128 stands for zero in the data rows.
Here are some numbered points:
[126, 141, 122, 135, 137, 131, 92, 160, 138, 138, 118, 119, 120, 114, 134, 147, 136, 104, 153, 130, 182, 103, 120, 112, 143, 158, 127, 150, 103, 154, 122, 135, 134, 130, 104] 0
[162, 143, 124, 134, 128, 144, 79, 141, 139, 151, 127, 138, 128, 127, 132, 131, 177, 128, 155, 134, 132, 119, 99, 117, 114, 126, 123, 126, 119, 117, 127, 154, 145, 127, 160] 1
[135, 145, 112, 135, 137, 135, 136, 139, 100, 69, 155, 86, 76, 134, 127, 151, 121, 178, 110, 133, 80, 156, 95, 149, 95, 130, 129, 82, 114, 155, 136, 117, 177, 158, 174] 2
[164, 148, 77, 172, 104, 111, 60, 135, 140, 126, 116, 96, 122, 73, 129, 163, 141, 119, 151, 148, 165, 102, 104, 110, 130, 118, 118, 129, 105, 163, 124, 163, 153, 194, 162] 3
[97, 146, 139, 137, 130, 149, 127, 154, 126, 129, 116, 146, 145, 133, 98, 159, 119, 101, 132, 108, 159, 115, 119, 120, 117, 133, 148, 114, 137, 119, 134, 98, 146, 115, 106] 4
[73, 125, 165, 90, 140, 152, 148, 115, 132, 150, 138, 155, 149, 164, 119, 102, 119, 72, 115, 112, 140, 112, 122, 127, 145, 122, 165, 129, 157, 111, 156, 101, 112, 94, 85] 5
[132, 129, 121, 127, 106, 126, 99, 143, 133, 132, 127, 129, 84, 130, 124, 125, 112, 132, 142, 135, 167, 120, 119, 134, 137, 116, 119, 151, 87, 174, 65, 164, 132, 126, 121] 6
[89, 110, 134, 138, 107, 129, 174, 91, 131, 124, 133, 144, 132, 123, 140, 104, 159, 122, 104, 121, 140, 124, 155, 150, 161, 121, 145, 138, 139, 137, 106, 115, 99, 134, 84] 7
[143, 122, 126, 148, 140, 153, 121, 142, 110, 160, 137, 124, 111, 124, 90, 123, 71, 123, 138, 150, 102, 136, 138, 98, 136, 103, 94, 151, 114, 150, 130, 121, 122, 127, 140] 8
[157, 129, 114, 145, 138, 138, 124, 136, 152, 135, 110, 113, 151, 112, 156, 136, 156, 174, 129, 112, 140, 129, 129, 165, 108, 137, 140, 107, 130, 95, 134, 166, 137, 118, 150] 9
[144, 138, 119, 135, 120, 131, 110, 136, 133, 135, 133, 200, 131, 106, 123, 139, 182, 138, 142, 129, 125, 122, 112, 122, 117, 123, 125, 118, 121, 125, 134, 129, 145, 131, 143] 10
[124, 138, 82, 110, 136, 186, 138, 136, 106, 97, 110, 83, 116, 138, 135, 169, 110, 153, 100, 137, 122, 144, 129, 139, 101, 132, 127, 100, 128, 157, 131, 124, 156, 110, 166] 11
[96, 135, 141, 137, 108, 147, 114, 143, 101, 125, 119, 144, 130, 97, 153, 112, 176, 56, 105, 140, 107, 136, 107, 92, 110, 198, 142, 132, 161, 128, 126, 118, 124, 118, 164] 12
[124, 131, 105, 116, 112, 127, 130, 118, 126, 137, 143, 107, 143, 104, 138, 139, 140, 117, 128, 144, 119, 107, 131, 113, 153, 125, 123, 121, 132, 145, 105, 100, 130, 137, 118] 13
[116, 120, 149, 113, 117, 165, 176, 129, 116, 73, 190, 157, 68, 107, 111, 115, 116, 193, 121, 125, 74, 151, 122, 163, 137, 108, 123, 108, 95, 153, 119, 99, 147, 189, 103] 14
[88, 112, 60, 137, 158, 86, 189, 138, 105, 135, 60, 137, 181, 126, 111, 189, 98, 127, 85, 120, 186, 123, 223, 139, 148, 96, 116, 139, 144, 153, 117, 89, 100, 56, 84] 15
New points follow, each followed by the numbers of its three nearest points above by angle, seen from the average point of the numbered points, nearest first.
[132, 120, 162, 154, 118, 127, 145, 129, 110, 141, 97, 159, 151, 216, 130, 130, 109, 119, 131, 114, 108, 155, 154, 103, 100, 142, 109, 149, 146, 88, 114, 107, 110, 125, 130] 5 4 8
[129, 130, 136, 125, 157, 103, 122, 69, 122, 125, 116, 113, 135, 133, 145, 124, 76, 118, 122, 124, 121, 139, 125, 125, 110, 130, 135, 122, 142, 111, 134, 134, 131, 117, 150] 5 9 8
[149, 110, 159, 152, 125, 117, 142, 141, 151, 133, 168, 157, 127, 122, 129, 74, 117, 146, 133, 131, 84, 127, 117, 139, 146, 128, 130, 131, 132, 100, 128, 140, 108, 49, 124] 5 8 9
[91, 122, 141, 153, 159, 52, 148, 153, 117, 133, 124, 75, 153, 136, 136, 119, 112, 83, 109, 125, 126, 126, 138, 113, 139, 157, 143, 133, 159, 118, 135, 102, 110, 124, 112] 5 15 12
[125, 118, 128, 98, 108, 115, 153, 132, 109, 138, 62, 127, 182, 136, 109, 142, 99, 116, 108, 117, 125, 159, 179, 112, 92, 116, 113, 143, 169, 82, 76, 116, 104, 150, 147] 15 7 5
[133, 121, 152, 121, 97, 137, 165, 137, 115, 94, 126, 152, 178, 132, 136, 120, 127, 119, 121, 126, 63, 146, 151, 100, 113, 127, 114, 120, 171, 68, 113, 79, 110, 122, 137] 12 5 7
[146, 121, 151, 86, 120, 124, 130, 135, 161, 122, 139, 156, 124, 123, 166, 91, 124, 162, 128, 114, 121, 134, 115, 174, 122, 76, 150, 114, 127, 94, 128, 175, 124, 138, 135] 9 14 1
[133, 124, 119, 121, 113, 128, 117, 121, 150, 141, 154, 133, 119, 115, 151, 104, 123, 137, 127, 134, 132, 110, 111, 150, 149, 116, 146, 124, 121, 141, 108, 157, 127, 152, 125] 6 7 14
[100, 119, 118, 99, 124, 134, 162, 77, 120, 179, 121, 163, 147, 119, 122, 131, 130, 117, 102, 125, 135, 126, 154, 137, 141, 244, 137, 127, 144, 130, 130, 108, 112, 138, 106] 7 5 12
[133, 132, 154, 84, 160, 116, 126, 86, 111, 127, 110, 153, 97, 96, 130, 119, 126, 152, 114, 117, 103, 174, 109, 144, 72, 142, 133, 120, 130, 108, 138, 159, 144, 152, 181] 2 9 10
[152, 133, 112, 130, 144, 95, 136, 101, 120, 127, 129, 114, 108, 110, 122, 147, 115, 190, 127, 127, 105, 152, 128, 151, 104, 109, 111, 109, 111, 128, 160, 132, 151, 86, 155] 2 9 11
[111, 117, 129, 102, 139, 130, 116, 96, 125, 147, 74, 150, 158, 225, 170, 110, 109, 74, 105, 127, 155, 135, 141, 119, 115, 141, 143, 150, 162, 110, 114, 160, 97, 76, 150] 5 12 15
[106, 112, 115, 116, 92, 138, 167, 129, 120, 135, 140, 117, 137, 128, 131, 111, 106, 124, 98, 138, 110, 131, 151, 137, 153, 124, 135, 127, 142, 140, 107, 108, 105, 204, 112] 7 13 14
[129, 117, 119, 100, 92, 127, 139, 125, 166, 115, 155, 116, 153, 117, 120, 112, 123, 130, 141, 122, 151, 84, 142, 145, 185, 125, 139, 131, 127, 126, 153, 124, 108, 122, 71] 7 5 13
[124, 137, 160, 114, 144, 118, 139, 87, 102, 130, 128, 158, 86, 131, 126, 156, 130, 166, 142, 113, 110, 164, 126, 122, 88, 131, 101, 129, 100, 134, 133, 100, 155, 115, 126] 14 2 10
[120, 122, 130, 138, 112, 108, 136, 144, 133, 109, 99, 129, 156, 158, 173, 132, 129, 117, 122, 115, 156, 123, 149, 131, 127, 121, 135, 139, 139, 111, 137, 130, 114, 110, 114] 15 5 7
[181, 142, 133, 82, 184, 90, 89, 126, 135, 131, 126, 132, 90, 143, 125, 149, 114, 184, 167, 125, 129, 138, 105, 129, 98, 121, 98, 130, 82, 129, 137, 161, 163, 127, 157] 1 2 9
[112, 134, 125, 111, 132, 141, 132, 114, 104, 128, 93, 123, 131, 126, 131, 153, 134, 111, 115, 122, 134, 148, 132, 116, 93, 125, 128, 122, 142, 128, 157, 118, 135, 122, 150] 11 12 4
[127, 139, 147, 149, 151, 151, 117, 123, 130, 128, 147, 152, 101, 144, 126, 123, 107, 130, 135, 126, 123, 133, 103, 131, 123, 91, 134, 122, 115, 135, 111, 135, 141, 99, 128] 8 6 5
[128, 119, 147, 147, 99, 116, 107, 99, 148, 57, 122, 119, 121, 142, 127, 98, 188, 107, 139, 123, 161, 116, 115, 136, 139, 108, 138, 153, 121, 126, 167, 171, 111, 137, 117] 7 1 3
[135, 128, 134, 125, 123, 139, 129, 105, 128, 137, 109, 119, 136, 123, 113, 143, 106, 138, 140, 118, 150, 130, 142, 124, 118, 102, 115, 136, 119, 117, 128, 124, 124, 110, 116] 15 8 5
[121, 135, 126, 127, 111, 171, 135, 140, 94, 128, 125, 126, 134, 134, 150, 158, 110, 101, 135, 141, 107, 134, 144, 77, 131, 132, 96, 139, 134, 140, 139, 71, 129, 126, 121] 8 13 12
[124, 139, 98, 116, 149, 141, 92, 131, 126, 131, 117, 97, 105, 127, 133, 138, 132, 114, 116, 140, 156, 120, 103, 137, 120, 131, 145, 118, 123, 160, 147, 168, 145, 133, 161] 3 11 1
[141, 127, 152, 133, 113, 158, 121, 144, 141, 98, 166, 147, 125, 147, 94, 98, 114, 123, 144, 132, 104, 117, 109, 123, 146, 151, 129, 129, 125, 117, 158, 127, 123, 151, 120] 14 5 8
[180, 131, 67, 176, 163, 81, 100, 136, 153, 121, 154, 62, 102, 127, 92, 134, 107, 201, 130, 147, 123, 115, 103, 176, 141, 136, 134, 95, 96, 159, 96, 187, 155, 120, 167] 2 3 9
[122, 122, 118, 124, 122, 145, 121, 153, 133, 164, 124, 118, 143, 118, 118, 109, 121, 94, 113, 139, 134, 117, 127, 123, 140, 101, 141, 134, 147, 130, 142, 143, 111, 151, 135] 5 8 13
